(in the rows, 128 means zero)
A single turn carries every row of the set below to another of its rows. Some are shown first; where does it send the rows asked next?
Temok: [105 133 159 151 103 113  99 134 144 110 121 125  83 128 135 106 148 142
 143 120 126 111 141 131 116 129]
Sutok: [110 120  97 119 125 128 182 118 128 119 112 128  89 127 134 121 124 122
 124 114 128 121 124 121 122 118]
rifil: [151 115 123 125 133 132 109 114 132 112 183 126 130 102 133  58 129 129
 141 120 130 118 109  84 120 131]
dalot: [110 137 119  97 122 122 141 187 112 133 133 144 129 116 134 109 127 120
 124 116 124 107 160 116 106 114]
Veso: [135 150 128 109 133 132 109 138 101 144 132 120 158 138 134 145 133 113
 116 124 150  78 141 116 137 120]
zuz: [162 119 144 123 129 119 111 131 122 133 143 116 157 141 118 154 127  99
 106 113 152  98 154 117 130 117]
Fogil: [156 103 119 115 119 130 144 130 124 126 100 121 140  79 132 119 120 101
 174  86 132 110 108 142 112 126]
zuzub: [129 137 130 125 175 121 133 109 121 111 171 117 138 105 117 128 129 110
 139  88 119 126 117  99 136 101]
Sutu: [ 99 163 133 115 149 141 104 114 129 128 176 120 139 116 125 135 101 127
 152 113 132 105 112 117 131 116]
fud: [157 142 147 151 115 157 128 132 137 139 121 148 106 108 131  80 114 136
 112 123 138 144 128 137 140 155]
mur: [135 119 112 115 134 132  79 112 112 121 103 134 162 109 149 112 142 110
 154 112 121 100  88 119 130 134]
lof: [144 101 111 136 109 137 124 107 118 104 168 113 137  83 137  67 123 128
 142 111 146 105 115 106 134 137]
bofiv: [141 136 143 122 147 112 123 133 108 131 131 120 156 153 129 137 150 117
 121  82 139  90 150 114 128 113]
Mok: [123 130 106 105 131 136 154 128 148 133 132 137  85 137 127 124 109 114
 113 154 126 131 119 103 110 118]
nub: [126 106 134 112 117 109 151 178 127 119 137 136 130 117 123 114 127 114
 120  91 126 120 173 125 101 112]
vake: [160 134 147 156 122 149 138 128 136 133 119 147 105 110 132  75 123 136
 113 107 134 148 131 135 139 152]
tadup: [126 114 130 103 102 126 130 182 133 132 146 136 130 113 122 125 106 109
 115 130 138 115 168 126 102 118]
viza: [152 149 143 148 126 153 135 133 131 139 116 151 105 110 136  72 125 141
 116 115 130 143 125 131 140 153]
Pab: [127 116 131 132 106 137 102 109 138 113 179 119 133 111 135  64 114 146
 155 107 141 102 115 111 118 141]
lamob: [149  95 136 130 133 114  82 104 134 110 113 129 160 125 137 114 141 110
 157  81 119 114 101 124 119 131]
Ziro: [122 120 124 150 101 124 122 133 115 105 107 116  91  82 138 112 153 119
 123 145 135 109 137 125 141 125]
bibu: [115 111 126 124 111 126 158 117 163 123 131 127  87 151 122 130 101 127
 125 116 134 128 134 129 104 123]
soz: [150 122 149 105 114 135 102 135 158 143 124 132 133 117 125 120  99 114
 184 101 130 114 105 141  88 132]
nagik: [145 122 147 142 129 112 101 140 144 110 131 129  82 110 124 105 157 112
 115 152 117 134 136  95 121 116]
rolib: [171 130 125  92 152 133 120 144 133 143 117 139 133  94 130 109 125  95
 166 119 114 124  92 104 100 119]
Feni: [161  97 129 120 125 129  65 110 139 121 122 131 161 113 133 125 124  97
 142 127 129 116  97 118 122 133]
tizun: [126 118 128 136 133 136 124 101 129 112 173 103 145  89 113 151  95 106
 137 106 146 116 127 129 145 112]

tadup goes to nub
zuz goes to bofiv
Sutu goes to tizun
Where do these go?
Ziro goes to nagik
rifil goes to Pab
fud goes to vake
bibu goes to Sutok
soz goes to Fogil
lamob goes to mur

